In the rows, zero is written as 128.
Each named move below is a turn or a mirror, shown by a few rows before and after it. Which moves, in which order, take the first row of each later pair to the second? The first pair is answered.
J_87 (before -> after):
[120  74 117 136 118  94 133 167 122 110 184 142 150 141 116 134 133 113
 120 118 160 161 112]  ->  [124  74 117 137 117 102 136 165 118 101 186 148 150 141 111 124 127 116
 126 112 166 160 114]
[ 89 118 150 102 148 127 124  81 143  94 110 144 112 105 120 161 110 117
 126 168 130 131 177]  ->  [ 85 110 149 105 147 119 120  87 152 101 112 129 112 111 125 173 120 120
 118 169 118 126 173]
[159 168 146 136 134 129 167 120 116 126 117 109 129 139 118 118 115 180
 133 123 167 102 140]  ->  [144 159 144 136 127 108 150 136 130 149 113  79 126 151 130 143 132 180
 111 134 146  97 131]
J_23 (before -> after):
[103 141 123 133 129  93 120 145 154 159 110 100 116 157 127 133 149 136
 129 155 105 110 123]  ->  [ 95 112 102 144 117 110  98 163 139 156 144 125 111 157 129 120 139 110
 141 144 113 142 113]
[134 120 144 130 124 150 132 116 115 119 142 160  94 110 132 114 112 115
 139 129 136 139 128]  ->  [139 142 157 125 136 133 150 103 125 120 113 139  99 109 128 125 118 139
 128 140 129 118 144]
[ 98 116 149 100 146 156  91  92 163 121  84 173 147 116 146 139 104  74
 132 153 133 125 124]  ->  [111 112 154  96 143 132 121  88 171 136  68 136 143 116 161 152 127  89
 131 138  98  88 115]
J_321 (before -> after):
[136 104 133 138 142 119 147 107 144 104 116 114 137 105 134 126 162 139
  99 112 115 119 152]  ->  [134 106 132 135 137 126 147 102 143 108 111 121 130 103 138 121 161 134
 104 110 110 117 153]
[115 237 120 112 151 149  94 128 149 222  49 101 123 167 122 137 125 188
 113 199  72 128 126]  ->  [111 224 118 114 155 115  90 158 158 209  64  89 139 185 108 153 130 193
  87 205  92 141 115]
[153 147 124 131 138 100 147 153 135 125 123  96 143 152 104 123 132 175
 118 135 139 128 115]  ->  [160 158 132 127 140 119 165 133 129 126 114 109 139 141 108 105 126 172
 134 124 134 114 120]
Pairs:
Between the rows of a pair lie two moves.
[140 147 101 140 150 137 168 143  99 195 172 170 153 183  84  87  96 121
 156  68 145 161 115]  ->  [137 127 101 142 146  88 172 166 117 208 170 120 159 198  93 120 125 134
 131  66 123 144 101] | J_87, J_321
[114 163 120 128  98 173 108 152 129  93 159 166 127 117 119  91  99 119
 163 124 164 160  93]  ->  [109 134 115 133  96  94 108 197 153 107 165  93 143 141 127 137 135 142
 118 127 144 149  70] | J_87, J_321
[109 125 112 137 122 217  86  89 122 118 150 203 118 102 124 102 106  88
 158 131 144 151 159]  ->  [132  80 111 140  94 178 130  99 120 153 147 133 102 102 170 122 150  95
 170  70  72  87 114] | J_23, J_23
[109 132 126 122 133 115 115 139 145 165 109  86 120 127 162 173 145 135
 108 136  86 117 125]  ->  [153 158 140 119 151 149 164 108 115  91 127 161 138 110 116 108  96 140
 149 112 157 130 142] | J_321, J_87
[128 158 143 155 129 116 129 127 141 168 105  98 115 144 120 151 136 147
 129 116 121 114 113]  ->  [149 138 136 158 121 142 147 119 118 154 127 130 107 133 122 116 123 135
 156  83 129 114 102] | J_87, J_23
[165 134 128 120 135 163 177 143 119 122 147 172 148 124 115 101  86 177
 178 127 161 137  79]  ->  [116 114 113 123 115 139 124 169 152 196 125 100 129 138 160 165 130 168
 138 154  85 128  70] | J_321, J_87
[133  54 118 143 111 132 142 133 102 111 171 157 134 114 117 131 119 106
 161  67 148 134  94]  ->  [151  99 153 128 128  95 187 104 121 118 112  96 142 115 118 156 141 156
 142  79 115  72 108] | J_23, J_23
[ 81 110 110 124 128 139  83 147 126  84 135 170 114 121  97 113 122 114
 124 122 176 169 153]  ->  [ 91  92 112 127 127  84 104 168 140  81 140 132 129 137  91 139 143 134
  98 117 173 159 137] | J_87, J_321
[154  95 115 120 123  88 180 135 140 113 138  95 141 127 134 137 164 142
 115 103 173 100 104]  ->  [156 104 119 113 118 102 187 117 137 124 118  94 125 117 151 134 169 139
 128  94 148  81 109] | J_321, J_87
[ 97 128 121 107 128 170  89 142 128 192 114 142 109 137 149 157 109  98
 110 161 102 153 130]  ->  [ 99 128 120 114 131 169  84 152 125 167 133 166 119 139 128 145  92  98
 112 166 137 176 134] | J_87, J_321
[136 163 128 138 170 110 141  88 106 115 126 155 109 138 111  98 151 148
 117 130 161 125 124]  ->  [109 152 122 139 159  99 118 101 123 152 113 112 100 145 136 133 181 141
  96 144 122 117 118] | J_321, J_87
[142 122 135 132 131 111 147 115 119 124 102  76 143 139 112 128 159 130
 119 107 116 108 126]  ->  [129  97 109 144 119 152 112 122 100 121 143 123 134 130 113 109 138  92
 141  98 135 149 119] | J_321, J_23
[ 99 178  91 137 137 176  94 101 104 170 105 136 119 138 145 133 151 136
 134 134  68 146  94]  ->  [111 191  99 132 143 180 111  84  97 161  95 144 121 134 141 122 144 147
 145 124  75 130  99] | J_87, J_23
[105 164  83 146 133 154  78 151 124 213  99  94  89 160 141 131 140 154
 152 155  82 152 110]  ->  [146 185  93 145 154 169 120 133  97 137 130 168 113 151  86  69  97 161
 181 136 166 172 122] | J_321, J_87
[140 173 123 136 137 155 137 115 119 168 106 137 113 142 124  83  92 154
 164 122 118 122 126]  ->  [124 149 108 143 122 156 112 131 123 191 118 125 104 148 146 100 105 141
 159 122  97 134 115] | J_23, J_321
[ 80 136 109 134 124 126  52 141 143 187 112 113 105 138 146 166 135 118
  94 174  94 151 126]  ->  [143 178 151 115 138 133 155  76 126 160  68 106 104 112 140 124 133 164
 140 128  83  68 136] | J_87, J_23
[ 65 113 126 123 140 113  54 186 138 156 115 107 105 169 116 130 126 122
  82 172 119 150 127]  ->  [120 129 144 117 157 113 121 168 109  80 137 161 130 160  69  76  90 143
 112 144 193 149 130] | J_321, J_87
[144 129 102 125 120 167 116 156 128 194 149 137  96 151 150 102 124 139
 161 117  98 113  92]  ->  [141 117  96 136 122 129 108 186 137 185 166 123 111 170 137 118 129 147
 136 124 120 133  81] | J_321, J_321
[120  68  98 147 133  99 101 152 125 142 139  99 120 147 152 157 148 129
 121 128  95 138  73]  ->  [167  89 113 139 149 124 154 125  96  81 155 154 136 133 117  99 113 140
 158 102 150 136  79] | J_321, J_87
[153 129 134 120 138 135 126 120 148 113 150 158 146 133  96  72 128 138
 155 122 145 144 133]  ->  [120 112 125 123 125 111  94 140 171 166 133 106 136 147 130 119 161 130
 126 139  91 138 122] | J_321, J_87
[117 158 160 121 134 124  80 135 151 154 111  95 130 117 121 142 173 158
  99 154 156 103 133]  ->  [146 122 147 127 116 172 104 126 114 125 160 157 118  98 121  88 149 122
 156  99 179 115 115] | J_23, J_87
[119 110 153 120 140 100 133 126 133  58 152 157 159 107 109 137 118 116
 102 134 168 138 145]  ->  [122  71 137 126 118  90 139 138 124  71 175 149 148 106 132 140 133 101
 117 101 142 129 118] | J_23, J_23
[140 105 101 134 104 124 109 159 113 122 168 154 132 129 125 113 117 136
 134 121 165 167 106]  ->  [160 164 139 119 133 107 147 124 125 110 113 132 147 130 104 119 120 184
 122 143 171 127 134] | J_321, J_23
[134 127 138 113 145 118 140 110 145 131  78  93 119 126 162 160 117 131
 107 133  95  81 140]  ->  [119  66 100 131 124 129 102 155 128 124 149 135 116 133 164 146 104  85
 113 112 120 141 109] | J_23, J_321
[117  94 122 136 122 126 103 178 127 146 165 116 137 160 128 139 107 121
 137 136 146 150 103]  ->  [127 154 149 123 148 128 118 145 135 125 125 125 149 153  99 131  96 149
 128 168 171 142 134] | J_23, J_87
[110 100 126 122 109 148 118 120 132 150 137 122 107 126 171 140 145 112
 141 106  77 107 106]  ->  [132 113 129 122 120 171 134 107 112 111 151 174 114 116 146 102 114 107
 162  99 126 125 117] | J_321, J_87
[144 138 133 142 142 115 151 126 118 131 134 135 129 144 139 125  97 153
 127  92 144 119 119]  ->  [129 124 129 144 137 102 131 142 127 145 141 115 131 151 146 144 107 149
 113  98 128 123 109] | J_23, J_87
[113 115 132 131 105 133  98 112 149  97 136 109 159 122 192 135 111 120
 103 167 102 170 158]  ->  [134 123 139 130 116 132 121 105 135  65 148 134 171 118 167 113  95 127
 112 158 135 172 161] | J_321, J_87
[123 165 147 123 143 146 122 107 148 140  91 119 132 140 129 134 129 151
 127 156 137 133 144]  ->  [113 129 126 134 130 169  96 126 131 139 131 151 125 138 134 121 118 118
 142 138 149 167 129] | J_23, J_23
[ 87  98 107 132 103 142  97 124 139 162 127 113 111 121 175 158 145  88
 120 127  78 129 135]  ->  [ 90 112 105 132 109 179  89 111 123 135 140 167 114 112 155 121 110  75
 140 128 114 154 148] | J_87, J_321
[184 140 134 129 130 108 191 132 109 111 120 112 131 144 111 106 123 168
 152  98 131  80 121]  ->  [166 136 134 129 124 113 180 127 116 143 102  90 116 140 129 120 137 163
 150 100  96  67 122] | J_87, J_321
[112 134 100 146 126 199  97 131 129 141 121 190  93 111 154  97  78 118
 144 128 142 133 118]  ->  [131 108 108 148 110 170 134 131 132 169 113 138  83 112 181 110 110 128
 151  89  90  80  94] | J_23, J_23
[107 132  98 143 142 109 116  97 127 163  98 150 141 123 123 146 133 146
 120 181 156 136 157]  ->  [104  92  78 151 124 122 104 114 114 166 133 160 130 119 137 137 136 121
 134 156 151 154 135] | J_23, J_23
[117 108 147 120 127 119 122 130 132  85 144 149 147 110 122 145 123 106
 109 138 156 144 147]  ->  [134 120 160 115 132 110 157 110 134  85 122 129 144 108 122 143 132 124
 113 122 139 109 152] | J_23, J_87
[140 119 146 136 132  89 122 159 153 135 148 112 132 132 126 162 147 124
  77 150 121 113 137]  ->  [155 119 141 138 131 133 125 144 126 102 175 177 131 116 110 116 110 104
 112 132 159 134 144] | J_23, J_87
[157 140 143 115 124 138 140 103 121 121 107 131 110 113 140 119 129 133
 127 125 113 105 141]  ->  [139 122 128 124 115 156 109 117 119 140 121 137 101 113 152 123 127 109
 128 127 103 126 135] | J_321, J_23
[158 137 160 145 109 122 185 107 123 141 165 144 122 131 126  89 144 116
 175 102 115  92 120]  ->  [109 120 144 154 103  87 126 150 149 178 169  99 124 157 138 147 167 109
 123 144  92 121 114] | J_23, J_87
[144 157 132 141 148 169 112 105 112 149 115 127 116 123 130 122 122 144
 146 151 135 106 128]  ->  [140 136 119 147 139 180 101 116 108 151 136 140 111 119 140 114 117 127
 157 142 136 121 117] | J_23, J_23
[116 103 132 120 104 129 152 101 132 101 133 138 124 108 139 126 137 102
 136  73 124 120 136]  ->  [123 132 146 115 119 121 164  87 140 101 107 128 131 110 129 133 144 123
 123  92 127 108 152] | J_23, J_23
[134 133 100 132 127 133 104 122 119 150 140 132 147 141 180 161 147 114
 106 177 103 139 116]  ->  [162 140 110 134 139 144 138 108 101 101 157 174 163 137 146 125 121 121
 126 165 151 145 122] | J_321, J_87
[124 106  95 146 121  96 103 187 133 142 162 114 137 162 117 138 133 135
 113 135 144 165  91]  ->  [154 130 106 140 131 142 140 147 106 105 160 170 134 137 102  88 103 133
 156 114 175 156 107] | J_87, J_321
[115 120 123 143 130 132 107 148 144 126 141 155 144 149  92 136 110 122
 131 175 200 178 116]  ->  [129  64 106 151 102 113 131 164 136 154 161 121 128 146 133 146 143 110
 149 117 148 141  69] | J_23, J_23
[105  94 107 124 137 151 109 116  92  88 158 200 127 121 140 111  87  96
 160 105 165 187 119]  ->  [101  63 102 133 134  59 111 168 120 102 164 116 147 153 144 165 134 121
 107 111 140 176  90] | J_87, J_321
[147 154 122 131 177 177 109  76 158 150  64  99 125 125 120 149 117 137
 166 132 109 108 154]  ->  [131 131 108 138 168 204  79  94 146 137 102 141 127 123 112 137  97 109
 173 133 135 153 145] | J_23, J_23
[140 105 144  99 125 162 125 118 131 115 124 157  79 114  97 129 106 131
 136 144 142 117 153]  ->  [144 100 151  96 122 135 142 119 142 131 111 116  75 118 112 150 128 144
 130 136 108  88 144] | J_23, J_87
[ 98 137 147 119 156  76 150 152 148 106 146 104 151 173  81 154 144 158
  91 177 169 121 148]  ->  [136 100 133 125 135 124 191 134 108  77 187 157 136 150  91  94 121 129
 156 105 179 112 123] | J_23, J_87
[124 141 151 129 121 138 109 105 134 143  96 132 118  84 162 148 163 106
 143 168 102  98 166]  ->  [129 118 139 134 110 157 107 112 121 137 126 158 111  79 167 127 153  84
 164 143 108 115 152] | J_23, J_87
[124 115 116 130 116 170 132 117 112 176 123  99 151 139 159 110 137 100
 161 107  90 121 127]  ->  [129 120 116 129 123 188 134 114 103 152 136 137 156 131 142  90 116  94
 171 108 121 140 135] | J_321, J_87
[141 128 118 138 134 100 148 144 128 133 141 112 133 151 114 123 127 156
 128 120 132 121 106]  ->  [151 141 127 134 133 128 159 121 121 131 132 132 124 135 117 102 117 150
 151 114 132 114 114] | J_87, J_321
[ 99 124 149 119 106 119 142 102 153 120 117 105 143 125 156 148 156 125
  89  98  94 127 133]  ->  [ 90 110 135 124 104 151 114 112 139 107 150 147 142 117 145 126 132  96
 103  96 125 169 133] | J_23, J_87
[122 125 127 130 114 167 132  90 135 176 104 120  89 108 167 127 158 127
 154 106  67  79 127]  ->  [ 88 110 105 138 111 170  71 124 143 179 132 142  91 117 160 139 147  99
 130 141  88 136 129] | J_23, J_87
[170 136 126 166 147 109 162 141 112 130 151 102 121 142 113  75 127 151
 136 157 180 158 120]  ->  [156 112 113 171 139  94 140 161 120 149 163  85 117 149 127  94 141 143
 120 159 164 166 112] | J_87, J_23
[105 123 117 124 141 127  96 153 141 116 141 148 136 140 112 141 119 119
 103 158 153 157 132]  ->  [138 123 135 119 143  88 154 143 143 111 121 104 145 141 117 148 142 151
 104 131 131 105 123] | J_321, J_23
[150 126 128 123 128 121 147 120 128  63 156 158 146 112  98 132 133 115
 104 132 191 130 149]  ->  [126  97 115 131 111  87 117 152 146 100 158 111 139 130 119 172 159 111
  77 139 156 130 129] | J_87, J_23
[137 124 136 167 143  62 157 161 125 107 139 144 148 126  85  75 115 153
 152 120 139 123  90]  ->  [114 110 131 165 131  53 143 162 139 150 116  95 132 130 118 106 145 153
 140 126  85 100  84] | J_321, J_87
[118 100 125 101 105 189 100  86 104 129 139 201  78 108 143  86 110 120
 142 114 125 179 148]  ->  [ 85 132 135 102 124 141  58 103 142 154 101 150  90 130 138 143 130 143
  79 181 115 186 170] | J_87, J_23
[ 55  94 114 152 109  99 104 135 144 154 150 123 151 121 122 167 176 107
 129 123 122 113 148]  ->  [ 95 152 149 137 131 114 168  83 129 116 111 142 160 105  98 132 159 141
 155 118 144  73 177] | J_87, J_23
[103 119 122 130 126 149 109 113 126 141 105 125 114 121 156 127 143  94
 121 122 111 130 134]  ->  [105 133 131 126 131 146 116 112 130 145  91 116 117 122 151 128 145 106
 115 128 110 123 141] | J_23, J_23
[158 112 175  96 122  57 157 160 131  62 126 101 158 167  81 145 138 175
  74 123 154 131 121]  ->  [173  67 155 102  99  72 169 167 112  62 159 113 146 155 101 129 141 152
 101  76 140 132  91] | J_87, J_23
[142 148  99 128 108 160 110 124 115 183 115 147  95 137 131 107 116 146
 162 131 115 145 110]  ->  [139 142  94 132 108 157 101 137 119 178 125 156 100 140 121 109 109 142
 157 139 132 157 111] | J_321, J_87
[124 109 174 121 132 131 172 127 128  63  58 153 156  93 130 166 143 130
 114 149 159 121 174]  ->  [119 103 172 118 126 116 171 132 138  80  54 128 151  98 137 182 156 137
 106 149 139 109 166] | J_87, J_321
[109 116 114 124 137 155  94 139 106  76 185 202 133 110 106 108 118  69
 127 134 196 161 155]  ->  [130 194 168  98 160 120 161  77 134 109  72 113 128 101 123 141 158 139
 113 151 128  55 182] | J_23, J_321
[146 177 114 148 145 105 138 122 130 113 123 126 147 145  80 134 111 167
 127 153 159 153 140]  ->  [141 117  90 155 117  83 140 150 132 145 146  90 132 148 122 153 144 148
 131 112 108 138 101] | J_87, J_23
[157 196 141 124 137 109 178 147 137 143 106  99 138 153 100 110 109 189
 126 152 155  98 127]  ->  [141 195 138 125 130 114 163 140 144 173  90  82 122 153 122 127 123 182
 125 156 121  87 127] | J_321, J_87
[161 112  84 146 140  92 134 179 136 182 164  87 116 181 114 149 144 182
 136 118 112 152  80]  ->  [182 145  95 137 147 172 160 121 104 152 154 166 102 147 101  84 100 170
 194 101 144 150 103] | J_87, J_321
[110  92 150 126 126  94 114 144 145  71 167 137 154 106 122 161 134 110
  95 140 166 146 145]  ->  [133 122 167 120 137 100 153 116 140  55 145 142 157  95 115 145 126 129
 108 132 172 116 156] | J_23, J_87
[140 149 152 120 130 100 173  98 102 119  79  73 126 132 111 129  95 171
 157 112 126 129 135]  ->  [121  79 109 135  97 122 133 138  85 126 142  99 110 132 132 121  90 119
 173  80 121 172 103] | J_87, J_23
[127 140 114 134 156 120 129 130 117 147 100 106 120 145 146 142 105 153
 132 137 111 108 131]  ->  [121 104  95 143 144 119 118 154 109 142 137 120 122 147 147 138 100 130
 136 122 123 132 112] | J_23, J_321
[146 177 127 127 137 162 114  92 118 204 140 177 126 133 162 120 100  96
 166 101 141 118 118]  ->  [122 184 122 129 140 146  76 110 135 219 136 162 129 140 160 148 108  94
 135 133 142 141 125] | J_87, J_23
[112 162 144 130 129 169 116  91 138 170  61 123 117 120 152 130 144 149
 138 149  94 102 145]  ->  [119 167 138 129 134 188 113  86 123 140  82 174 126 118 128 104 117 141
 153 153 137 130 157] | J_321, J_87
[117 161 113 116 127 143 107 136 139 130 115 118 131 151 131 101 133 165
 132 142  73 106 125]  ->  [115 137 102 122 119 164 101 142 127 122 142 144 128 146 132  83 121 146
 146 129  84 123 115] | J_23, J_87
[157  81 150 118 120 141 146 113 104  62 150 156 126 104 109 116 143 104
 126 108 184 141 147]  ->  [166  66 152 117 106 124 170 115 106  74 142 123 117 108 127 125 164 109
 129  84 150 111 136] | J_23, J_23
[151 147 136 124 164 110 171 129 129  91 121 145 162 132  95 115 132 156
 119 132 156 112 134]  ->  [142 110 115 134 151 130 146 146 119  89 159 172 155 130 101 100 125 127
 133 119 166 142 119] | J_23, J_23
[ 94 165 140 129 124 114 112 129 139 167 118 118 101 158 124 158 112 163
 138 136 144 119 120]  ->  [112 170 146 126 131 119 132 122 127 138 127 142 105 153 108 137  94 167
 148 127 175 122 123] | J_321, J_87
[106 151 129 132 131 134 132  93 156 153  84 115 117 114 122 146 130 157
 108 152 114 110 117]  ->  [ 93 142 116 141 128 158  99 103 147 140 113 158 118 116 108 130 108 134
 113 161 146 156 120] | J_23, J_23
[132 155 119 140 121 116 163 125 136 103 128 136 142 153 121 124 169 106
 144 151 147 134 112]  ->  [128 139 110 143 115 113 156 136 136 109 136 131 142 153 128 129 174  96
 141 149 141 138 102] | J_87, J_23
[104 137 123  88 142 150 127 138 153 149 132 137 129  92 140 159 114 128
 135 149 116 111 157]  ->  [114 128 124  89 136 160 140 133 139 142 138 152 125  85 141 144 109 121
 153 131 118 110 150] | J_23, J_87
[111 157 149 133 148 133 128 116 145 136 101 114 115 132 110 129 120 146
 122 174 129 118 155]  ->  [135 112 131 136 126 158 156 112 115 129 138 142 101 118 130  91 116 125
 168 112 120 107 126] | J_23, J_87
[109 124 148 118 124  82 148 118 145 126 147 128 130 115 117 175 164  99
  91 138 151 125 163]  ->  [122 139 157 114 128 121 163  90 129 111 142 164 126  95 110 145 147  92
 122 132 163 124 171] | J_87, J_321
[144 138 110 129 121 177 117 124 116 150 122 146 105 121 135  89 116 115
 168 123 120 129 125]  ->  [125 117 105 136 117 124  95 167 141 166 129  98 116 147 140 133 139 120
 128 140 106 138 109] | J_87, J_321
[106 173 143 110 117 145 113 106 163 168 111  80 107 119 152 147 130 151
 116 154  98 103 142]  ->  [115 133 121 119  98 194 108 114 130 144 167 147  96 105 154 103 103 107
 161 113 126 136 127] | J_23, J_87
[118 145 147 115 131 161 135  89 133 122 101 146 119 110 131 128 118 124
 135 133 116 119 150]  ->  [ 94 132 132 124 131 140  98 118 148 136 116 128 123 128 130 156 129 118
 104 160 119 148 145] | J_321, J_321
[132 135 115 134 139 137 145 112 131 102 116 148 140 127 114  84 121 159
 108 156 144 136 162]  ->  [132  90  93 142 121 142 133 132 116 111 150 157 131 124 134  78 125 132
 126 125 133 148 139] | J_23, J_23
[135 174 121 114 137 151 143 113 112 121 121 146 127 126 106  92  97 137
 135 129 153 136 138]  ->  [122 149 115 119 130  91 133 150 136 144 119  81 138 148 118 140 133 153
  95 135 125 126 121] | J_87, J_321
[118 134 122 132 156  50 144 145 127 122 113 110 166 155 103 162 142 153
  83 150 151 102 113]  ->  [141 162 134 120 160 123 173  89  98 101 100 175 154 119  97 107 109 142
 139 131 168  87 134] | J_87, J_321
[163  97 142 142 118  97 170 120 125  96 143 127 132 121 126 112 140 150
 116 106 141  91 113]  ->  [161 104 145 135 115 110 170 101 123 111 129 125 123 113 138 109 143 144
 128 103 121  79 116] | J_87, J_321
